In the rows, zero is written as 128.
One turn moves each row of this set onto another row. After a few examples, where does it send each row asked below?
q920: [119 129 132 104 163 144  96 118 127 144 128 139 101 137 101 144 136]
q924: [126 126 132 106 159 128 107 105 122 127 143 138 124 131 107 175 115]
q985: [131 104 117 157 108 126 136 153 111 143 154 122 143 142 127 103 101]
q911: [138 116 140 136 108 163 117  87 122 135 122 137 103 109 105 116 118]
q793: [119 114 142 116 107 148 134  94 112 156 123 144 107 112 106 134 102]
q929: [136 113 122 162  92 120 142 157 113 148 153 123 139 124 131 121 107]
q530: [145 116 153 113 113 141 130  88 119 136 118 119 112  99 104 125 124]
q457: [ 98 128 127 103 127 124 130 119 148 107 106 118 134 125 119 131 117]
q901: [125 120 124 165 142 124 152 176 139 143 136 122 114 134 136 119 129]
q897: [173 125 128 168 128 127 111 155 109 147 163 129 127 125 115 147 126]
q521: [112 121 130  98 157 145 114 115 128 148 154 120  97 125 110 161 130]
q20: [137 121 116 151 143 128 152 175 142 130 143 110 117 126 146 116 131]
q273: [177 126 118 169 133 120 110 142 122 143 156 111 139 123 110 137 132]
q922: [168 131 131 176 145 133 111 154 122 142 158 118 130 121 107 141 134]
q685: [140 128 122 159 140 117 145 182 134 139 138 129 117 130 142 136 132]
q553: [142 106 117 156  99 133 136 145 112 149 167 108 142 119 126 103 112]
q896: [111 120 109 121 166 160 117 118 136 128 135 149 115 129 108 160 147]
q524: [117 106 125 118 165 147 116 106 134 125 150 124 112 143 119 165 136]
q933: [137 103 119 136 111 159 120  80 124 131 128 133 120 109  93 145 127]
q135: [110 147 137 108 135 132 148 123 143 128 105 139 141  97 119 145 132]
q203: [136 132 115 163 142 141 148 180 142 150 139 117 110 128 128 127 133]
q939: [ 98 119 109 122 122 138 137 110 140 109 107 149 140 114 124 118 127]
q117: [100 145 134  95 135 133 126 126 131 109 127 134 146 108 123 121 117]
q625: [128 118 144 114 105 158 123  95 116 147 122 117 134 109  86 137 130]
q264: [132 107 121 169 101 119 129 143 114 146 162 114 147 128 120 115 104]
q167: [175 126 120 160 147 136 106 152 118 139 168 117 120 121 116 128 130]
q332: [ 95 142 118 117 129 138 131 119 144 121 123 135 159 104 129 123 141]

q457 goes to q920
q793 goes to q135
Now find these:
q685 goes to q897
q933 goes to q939
q167 goes to q553
q264 goes to q901
q273 goes to q985
q117 goes to q521
q332 goes to q524

